In the data rows, 500 means zero.
Here is a table of points, one per row:
[478 453 562 143 548 526 514 494 440 541 492 486 612 456 577 464 434 667
 479 581 423 562 593 207 445 449 430 420 497 374 592 413 464 461 440 560
 523 518 536 475 519 370 538 497 491 751 424 320]
[480 481 389 406 506 374 494 527 485 423 454 430 484 553 469 406 303 438
 467 492 308 513 512 559 583 433 435 601 626 396 627 505 426 542 416 587
 546 526 528 580 508 466 533 429 355 454 504 469]
[513 533 343 549 416 399 717 590 421 447 489 411 470 537 438 438 485 285
 459 511 566 572 708 474 715 286 598 348 541 535 435 672 423 675 375 535
 449 605 616 449 619 333 487 473 652 477 665 214]
[490 460 613 646 502 559 296 516 453 524 572 521 548 408 605 487 577 520
 206 563 691 353 731 427 441 641 518 321 565 623 442 717 411 604 394 466
 487 426 353 555 862 442 549 620 617 504 418 607]
[600 475 597 498 536 599 416 497 574 558 509 533 729 488 545 542   2 426
 519 462 660 483 435 607 442 446 491 468 551 368 153 580 592 598 595 444
 484 489 419 537 462 575 437 495 319 697 427 441]
[418 287 460 483 387 380 594 807 699 609 485 508 490 342 474 450 341 408
 546 622 405 597 498 331 547 564 611 427 405 516 548 490 386 453 431 477
 419 442 298 440 451 591 815 552 507 629 408 618]
[347 466 503 546 999 477 506 292 298 593 591 323 410 352 541 523 409   0
 581 597 569 540 601 482 485 565 401 535 450 531 639 508 622 433 481 451
 346 436 512 501 361 548 552 620 493 528 543 511]
[480 511 446 409 594 427 526 500 524 429 531 551 464 489 528 283 463 608
 468 810 637 441 349 671 507 576 552 450 537 463 441 365 449 460 344 444
 585 526 461 543 587 417 523 601 432 583 398 587]
[547 516 442 489 477 433 442 430 605 450 423 465 499 549 467 548 524 367
 503 475 405 244 620 466 465 298 579 528 603 364 556 422 551 501 487 541
 501 523  73 590 532 143 518 513 567 466 646 590]
[531 563 463 450 571 431 544 409 537 455 400 544 542 595 511 452 564 440
 417 434 475 434 368 488 494 424 596 547 525 451 537 531 485 537 515 613
 733   0 575   0 608 497 449 543 512 526 518 563]
[562 521 409 494 592 334 542 494 494 433 395 490 420 620 476 507 500 640
 469 456 491 437 493 352 511 429 618 582 468 498 665 613 433 528 665   0
 610 578 575 546 535 401 499 698 393 644 490 444]
[460 498 503 537 533 508 240 398 446 486 467 640 297 532 568 551 485 630
 524 447 394 560 442 496 819 309 510 533 537 338 399 490 412 492 416 578
 506 467 556 709 549 487 467 752 650 376 555 769]
[480 502 533 704 529 557 503 439 546 544 526 416 602 474 614 568 507 612
 429 538 655 427 634 435 401 599 510 552 553 516 495 366 495 532 420 610
 584 592 464 421 492 582 491 738 549 558 309 488]
[444 389 535 628 371 493 538 681 425   0 615 434 553 359 523 491 366 580
 622 579 505 554 669 439 496 595 411 462 467 495 457 396 493 455 482 384
 250 360 455 390 311 509 176 520 562 519 591 631]
[608 546 481 416 541 691 361 720 577 453 361 476 535 544 510 416 615 435
 999 466 643 445 476 499 422 475 575 570 591 499 794 515 487 644 476 651
 572 523 471 618 617 558 456 566 600 580 366 520]
[594 506 568 454 490 554 526 510 576 540 479 633 447 410 618 585 532 453
 549 480 589 376 606 369 785 570 430 999 444 496 371 667 489 571 436 411
 523 561 400 362 331 445 517 337 575 327 476 494]
[599 468 562 518 542 544 483 473 529 557 486 493 521 476 611 498 355 632
 438 519 452 656 692 358 498 231 475 463 603 400 471 522 570 661 548 596
 471 470 552 532 495 576 475 314 242 407 438 544]
[454 563 490 614 613 474 626 499 674 862 458 573 497 499 317 238 329 609
 435 416 624 499 589 559 492 494 677 551 486 533 540 353 400 553 459 522
 600 633 500 435 460 559 312 423 636 536 655 625]
[430 518 515 525 585 690 533 523 640 550 353 527 317 510 355 576 721 456
 451 530 321 560 687 652 326 690 592 440 508   0 410 445 379 502 441 344
 349 521 447 403 532 661 363 480 480 338 297 358]
[530 498 438 340 549 399 469 522 612 493 421 463 373 517 507 474 616 560
 543 787 486 555 407 593 571 527 421 458 511 489 287 633 496 418 328 558
 565 552 447 556 579 654 436 525 381 590 917 425]
[579 551 999 436 530 333 689 514 407 386 436 296 387 633 396 722 490 518
 409 531 450 498 437 711 568 512 657 627 491 493 568 567 486 512 554 613
 563 603 498 560 539 497 492 489 619 675 451 532]
[458 475 503 632 552 639 483 487 610 471 418 389 262 432 420 572 554 456
 568 612 247 587 506 555 210 303 514 485 610 838 268 458 266 524 490 527
 490 538 579 387 471 340 530 585 523 466 266 290]
[480 551 465 508 527 456 597 496 538 440 410 495 292 544 390 434 631 440
 507 446 405 447 498 337 495 691 592 449 683 637 178 381 999 656 497 521
 541 515 472 587 546 533 447 487 418 587 577 542]
[522 510 465 340 547 422 311 482 490 426 391 500 366 464 999 582 382 464
 535 459 484 528 457 670 462 597 661 488 497 637 491 412 414 538 417 360
 578 547 606 452 621 604 503 227 514 341 481 391]
[576 568 595 490 502 557 500 426 463 513 463 627 657 439 517 535 466 468
 595 454 683 584 548 489 432 387 492 462 441 516 300 645 383 294 401 536
 530 607 537 442 503 440 413 598 599 375 565 425]
[436 520 456 631 305 665 943 452 446 515 764 351 130 515 874 415 370 498
 605 371 568 459 430 424 253 540 283 431 365 254 546 733 533 417 597 573
 844 550 509 561 559 419 557 500 511 551 622 706]
[654 529 452 631 472 400 426 442 606 480 447 329 621 519 558 550 462 457
 382 489 378 622 401 641 397 506 490 634 554 498 531 421 425 501 509 495
 593 534 569 527 509 497 486 673 668 652 653 494]
[480 469 592 417 442 513 551 578 506 566 536 471 621 429 469 556 733 500
 505 513 577 631 512 444 409 395 495 377 516 530 492 775 463 536 722 456
 437 500 543 445 444 632 595 504 450 395 548 497]
[499 528 469 431 576 470 509 426 573 437 377 624 506 560 414 449 534 486
 375 511 348 449 624 511 467 520   0 594 558 650 571 476 256 461 566 594
 595 576 495 533 495 526 478 516 446 552 416 596]
[670 533 537 609 581 481 583 432 625 437 531 614 488 490 460 565 531 619
 483 404 565 510 385 343 420 583 499 465 511 629 550 435 413 467 259 493
 515 571 520 472 491 577 511 332 422 401 428 607]
[582 489 578 409 430 522 474 460 446 538 428 366 659 463 637 336 470 522
 531 528 290 472 389 451 436 506 538 476 495 474 409 486 545 516 776 558
 489 517 397 523 466 506 548 720 580 345 483 397]
[711 387 570 541 549 454 491 464 611 494 465 580 466 465 489 518 526 399
 507 426 401 543 456 386 452 460 469 413 400 576 465 446 450 513 556 446
 543 510 534 599 508 709 473 430 746 365 609 591]
[606 366 553 556 403 506 538 658 385 577 537 548 479 396 528 435 520 471
 397 615 503 538 433 493 553 531 474 464 544 562 649 524 531 639 513 444
 445 417 397 570 428 823 637 668 472 351 540 528]
[515 486 318 598 515 377 669 529 523 439 452 331 526 536 552 469 516 642
 465 539 635 543 642 722 618 513 481 611 778 489 640 414 491 613 576 600
 555 581 550 508 545 641 500 614 347 393 604 404]
[491 477 601 679 483 512 472 518 242 554 460 463 491 420 463 246 452 526
 409 494 412 545 270 401 447 596 555 427 500 476 627 468 495 622 336 488
 465 500 500 551 386 412 497 270 566 354 517 420]
[499 495 351 611 505 399 554 514 375 419 418 451 430 565 447 425 572 550
 488 510 551 464 558 620 556 312 636 573   0 528 449 370 422 583 568 670
 482 517 410 542 530 543 538 528 346 507 411 449]
[540 581 501 491 543 578 565 369 760 430 548 591 471 588 710 427 547 500
 359 450 522 345 280 448 457 475 607 555 507 504 669 517 455 452 644 689
   0 672 583 344 624 457 519 516 410 619 629 510]
[462 366 543 428 363 497 511 670 475 625 560 441 481 418 417 540 445 483
 554 600 494   0 549 563 544 470 409 427 480 451 406 393 546 543 459 451
 417 480 999 480 404 536 608 545 569 445 488 535]
[502 504 332 655 535 379 486 538 425 425 448 403 460 588 428 583 435 502
 520 504 467 319 485 463 631 391 650 412 601 542 468 587 498   0 550 572
 594 537 428 538 573 754 546 316 485 572 338 438]
[252 850 656 593 439 542 555 450 926 468 592 560 592 507 573 472 519 493
 469 501 549 511 584 503 568 578 521 479 408 567 582 470 491 391 488 467
 522  90 592 999 321 440 570 474 469 426 527 173]
[575 497 555 621 459 529 444 469 399 538 484 424 533 431 505 744 568 543
 475 561 536 541 377 269 419 398 564 540 520 418 626 448 595 439 163 578
 534 541 627 527 425 311 498 638 138 406 487 523]
[492 506 330 472 525 418 692 591 458 418 480 431 547 566 421 641 576 465
 481 461 681 444 468 565 632 741 503 505 607 531 478 517 469 571 575 543
 548 534 397 510 593 356 569 288 481 472 389 391]
[510 356 500 477 519 503 468 644 389 604 506 432 429 411 519 531 489 661
 530   0 393 532 683 657 535 601 493 469 555 586 491 489 490 395 395 527
 352 395 474 497 400 474 620 676 393 624 556 427]
[  0 288 538 398 654 462 503 450 577 431 461 531 619 540 394 699 454 647
 572 393 579 502 319 375 473 479 587 427 551 479 477 533 372 583 551 538
 590 623 482 449 502 535 504 471 564 363 685 591]
[564 482 594 299 496 522 519 519 378 547 516 548 494 446 550 512 780 576
 498 510 716 627 606 448 466 463 449 428 437 512 490 308 596 390 460 495
 544 503 531 438 477 575 472 520 513 577 684 366]
[478 505 312 396 479 338 724 562 301 447 421 999 455 584 420 696 335 530
 423 547 507 544 513 676 110 422 540 633 521 541 608 610 759 511 435 565
 411 463 522 652 524 534 502 585 672 500 414 440]
[501 523 596 393 554 546 426 475 418 515 484 584 493 440 485 255 529 550
 477 441 523 479 506 468 448 574 439 472 413 498 414 475 441 521 403 466
 495 530 489 478 433 407 485 325 646 734 501 474]
[345 558 526 601 452 344 664 478 584 630 532 494 946 667 768 479 683 428
 607 441 223 562 521 665 678 441 318 324 327 490 557 576 837 482 252 343
 472 647 512 408 634 505 372 459 543 536 329 722]
[576 457 119 664 545 552 332 454 499 591 552 404 657 450 583 731 621 637
 453 515 494 506 343 392 420 573 444 615 419 372 393 472 546 554 602 528
 480 503 527 567 371 472 522 445 744 671 564 409]
[539 518 325 280 520 390 457 545 387 427 463 361 554 570 431 422 490 468
 364 493 524 701 503 517 597 816 600 524 453 415 441 638 463 417 605 681
 462 518 735 663 571 305 569 557 554 361 310 674]
[564 331 504 535 384 453 513 731 667 634 550 476 426 412 449 651 593 372
 521 590 623 768 471 648 505 453 441 547 543 473 441 437 499 447 499 410
 410 391 554 479 391 320 724 348 481 668 513 737]
[598 471 561 481 492 508 549 477 462 541 479 648 495 454 530 276 601 439
 527 442 571 484 434 530 458 403 503 358 696 484 479 364 537 233 654 392
 435 523 450 517 478 350 502 461 561 301 496 542]
[328 458 564 572 488 542 455 506 417 539 512 459 558 399 526 197 655 686
 535 599 410 481 485 542 433 456 558 920 574 549 403 799 642 365 488 512
 459 506 459 436 327 504 569 510 430 504 438 483]
[564 539 427 302 524 416 431 468 535 441 999 512 503 545 356 465 583 445
 477 437 394 514 454 569 488 390 635 581 592 490 493 455 431 566 423 483
 610 575 438 472 510 611 437 506 535 470 396 419]
[205 535 520 524   0 511 256 403 416 458 413 632 504 519 509 442 553  76
 374 417 528 546 522 442 431 566 585 633 550 496 556 382 452 485 530 516
 649 676 559 445 497 621 458 517 395 662 529 468]
[528 533 583 664 501 553 621 460 349 545 510 743 468 458 545 504 537 433
 547 470 606 588 253 368 913 479 367 446 630 366 424 337 407 506 628 508
 495 518 490 456 472 527 436 611 525 623 310 330]
[589 535 500 358 513 454 487 451 594 473 531 636 422 523 462 565 535 358
 536 372 444 356 374 411 527 646 474 422 357 573 391 628 395 645 443 534
 494 545 378 535 518 555 456 624 270 505 512 500]
There is one direction along which these points spread out most. Where along it does each point below lie, from 0 to 99? 50 is the average, and the first point above lies past it. One standard deviation of the points above along it is 16.
[476 545 326 281 489 999 720 537 414 411 406 323 557 575 378 554 473 439
 277 482 480 529 371 606 660 364 586 566 500 680 533 499 511 492 368 337
 494 477 473 627 588 617 457 476 544 554 490 642] 38
[470 442 635 666 471 588 425 546 429 578 638 523 573 417 265 513 374 544
 661 510 415 581 496 429 466 587 326 765 393 487 493 372 576 403 590 401
 416 412 557 498 999 463 575 412 420 407 669 378] 61
[471 554 456 363 336 412 273 337 781 466 418 274 225 171 264 494 364 603
 390 399 735 566 328 578 581 391 264 390 380 505 723 640 881 493 495 479
 484 575 438 333 537 508 375 537 646 398 268 360] 50
[592 381 549 671 644 856 311 516 649 331 589 838 509 576 435 535 420 562
 476 635 297 538 660 691 710 709 615 262 377 537 749 615 735 452 671 596
 810 669 600 290 336 303 729 516 438 510 661 374] 52
[467 459 563 368 525 544 409 499 468 557 534 443 489 490 633 621 568 541
 346 555 543 422 730 406 456 351 507 552 484 512 555 264 620 441 711 532
 547 492 387 529 473 539 524 397 515 454 462 613] 56
[546 362 446 437 185 504 651   0 377 612 518 464 505 427 390 602 420 625
 789 656 453 531 683 619 584 671 599 415 534 593 524 474 409 517 476 407
 331 377 439 476 425 520 671 463 495 537 516 583] 60
[597 513 491 637 541 466 310 382 414 436 467 482 517 540 384 452 621 526
 490 466 500 397 529 480 420 421 475 425 572 377 638 777 421 601 504 552
 460 453 580 636 472 659 458 241 483 765 532 550] 45
[400 430 534 548 493 507 504 583 313 557 524 488 543 421 533 603 589 577
 487 527 440 361 279 673 492 442 320 360 490 530 492 420 473 671 562 471
 501 445 271 524 424 434 549 378 455 452 525 346] 58
[477 553 462 520 573 426 547 422 545 462 509 503 424 556 465 481 523 566
 575 485 380 608 570 265 535 467 592 501 486 610 421 464 579 650 702 587
 543 548 644 563 531 549 440 467 524 555 326 603] 41
[445 999 452 493 428 486 420 719 293 634 544 466 442 408 439 663 362 612
 599 603 402 529 578 481 510 578 468 392 525 538 505 481 452 507 555 451
 370 527 427 280 401 538 659 511 512 489 607 674] 61
[513 347 454 485 390 504 496 672 445 868 566 471 433 458 518 649 441 508
 528 661 386 485 542 501 550 686 570 467 462 677 659 600 423 381 644 554
 447 389 472 537 416 348   0 516 388 511 515 520] 60
[444 558 508 563 550 495 347 451 478 464 533 570 488 529 450 415 616 449
 545 424 709 553 451 714 423 415 495 446 491 562 382 462 444 574 672 412
 524 511 580 536 495 366 452 428 278 491 466 741] 49
[715 566 510 449 494 464 557 447 535 423 420 403 782 522 293 476 477 380
 503 395 556 430 447 433 332 616 496 474 430 475 465 437 461 425 473 485
 648 598 504 479 384 537 499 519 420 313 591 555] 47
[484 389 561 535 407 541 310 549 465 628 557 363 361 999 481 456 386 542
 543 560 659 585 512 392 454 543 319 474 482 549 477 483 557 483 409 439
 321 417 421 394 342 517 571 536 574 386 480 407] 65
